Look-ups in named tables: a row name and a column name give one cell, copied from the table.

pigide.csv
,pob,rasozin,bikomut,dab,zevos
zuda,-30,423,338,180,-280
dobete,253,705,343,239,-105
kimum,181,-96,-286,-370,-150
sezut,339,174,297,-344,154
libuk,-357,110,227,-227,118
busoded,-4,3,-237,-176,-181
kala,370,193,25,-552,23
bimig,-61,80,-30,-246,445

bikomut of dobete = 343
pob of bimig = -61
pob of kala = 370
dab of zuda = 180
zevos of kimum = -150
pob of sezut = 339

gigeba:
         mopa  talid  tusib  kiteb  fom  siv  motu
felu      146    117    183    145  151  163   142
momafam   164    101    102    146  121  105   200
rozi      113    202    149    157  107   73   142
povis     152    119    139    124  106  112   141
nozukez   147     99     66    176  127  202   129
dolub     165     98     52    120  150  200   145
rugeve    154    124    123    130  161  144    80

povis, siv -> 112
momafam, kiteb -> 146
povis, motu -> 141
nozukez, mopa -> 147
povis, kiteb -> 124
nozukez, fom -> 127
povis, mopa -> 152
momafam, talid -> 101
momafam, siv -> 105
povis, fom -> 106
felu, tusib -> 183
rozi, kiteb -> 157
rozi, mopa -> 113
rugeve, talid -> 124
rozi, talid -> 202
felu, siv -> 163
momafam, motu -> 200
rozi, motu -> 142
dolub, talid -> 98

Table ril
	ser	fevum	vor	funep	digipi	vuposun
lagili	149	155	132	143	120	79
ponu	60	104	134	126	167	175
tatek	149	116	110	185	120	21
bobetem	70	255	33	174	70	7
sopem	144	107	141	169	134	93

What is the vuposun of tatek in ril?
21
What is the funep of lagili in ril?
143
What is the digipi of ponu in ril?
167
What is the digipi of lagili in ril?
120
What is the vor of ponu in ril?
134
What is the digipi of bobetem in ril?
70
What is the vor of bobetem in ril?
33
What is the vuposun of lagili in ril?
79
What is the ser of lagili in ril?
149
What is the vor of sopem in ril?
141
What is the vor of lagili in ril?
132
What is the funep of sopem in ril?
169
What is the fevum of sopem in ril?
107
What is the fevum of lagili in ril?
155
What is the vor of tatek in ril?
110
What is the ser of tatek in ril?
149
What is the fevum of tatek in ril?
116
What is the vuposun of bobetem in ril?
7

vol:
	napeka	pavil	bunelil	ritop
giponol	135	196	62	77
zoroke	133	114	122	146
vebe	74	70	98	78
sule	170	178	99	128
lupi	50	67	104	84
noz	101	110	122	112

giponol, bunelil: 62
noz, ritop: 112
vebe, ritop: 78
lupi, pavil: 67
vebe, bunelil: 98
lupi, bunelil: 104
zoroke, napeka: 133
giponol, ritop: 77
sule, pavil: 178
zoroke, ritop: 146
sule, ritop: 128
sule, napeka: 170
noz, pavil: 110
zoroke, pavil: 114
giponol, pavil: 196
Row with the largest ritop: zoroke

bofa.csv
,rudubak,vofu,vof
suda,9,120,147
bof,157,126,127
tona,149,74,98
rer,185,129,102
tov,97,72,118
rodo,31,71,198
muvitir,73,153,144
pim,93,93,178
seka,3,111,151
nal,162,154,86
tep,117,124,161

tep, vofu -> 124
suda, rudubak -> 9
tov, vof -> 118
bof, rudubak -> 157
tov, rudubak -> 97
rodo, vof -> 198
bof, vof -> 127
pim, vofu -> 93
suda, vof -> 147
seka, rudubak -> 3
muvitir, rudubak -> 73
rer, vof -> 102
nal, vofu -> 154
nal, rudubak -> 162
bof, vofu -> 126

pufaki.tsv
	taf	somu
pon	8.6	-7.6
gafotur	4.8	7.1
kavumun	5.5	4.7
sep	8.4	8.5
lag	8.4	-6.5
mev	-8.0	4.9
kag	8.9	-6.6
zef	-5.3	-2.1
vev	2.0	-7.3
podos	-0.4	-8.4
nos	5.2	-4.7
tuzamo	-8.2	2.8

zef, somu => -2.1
mev, taf => -8.0
mev, somu => 4.9
gafotur, somu => 7.1
pon, somu => -7.6
sep, taf => 8.4
kavumun, taf => 5.5
zef, taf => -5.3
lag, taf => 8.4
gafotur, taf => 4.8
vev, somu => -7.3
lag, somu => -6.5
nos, taf => 5.2
pon, taf => 8.6
tuzamo, somu => 2.8
podos, somu => -8.4
kag, somu => -6.6
Which row has the largest taf? kag

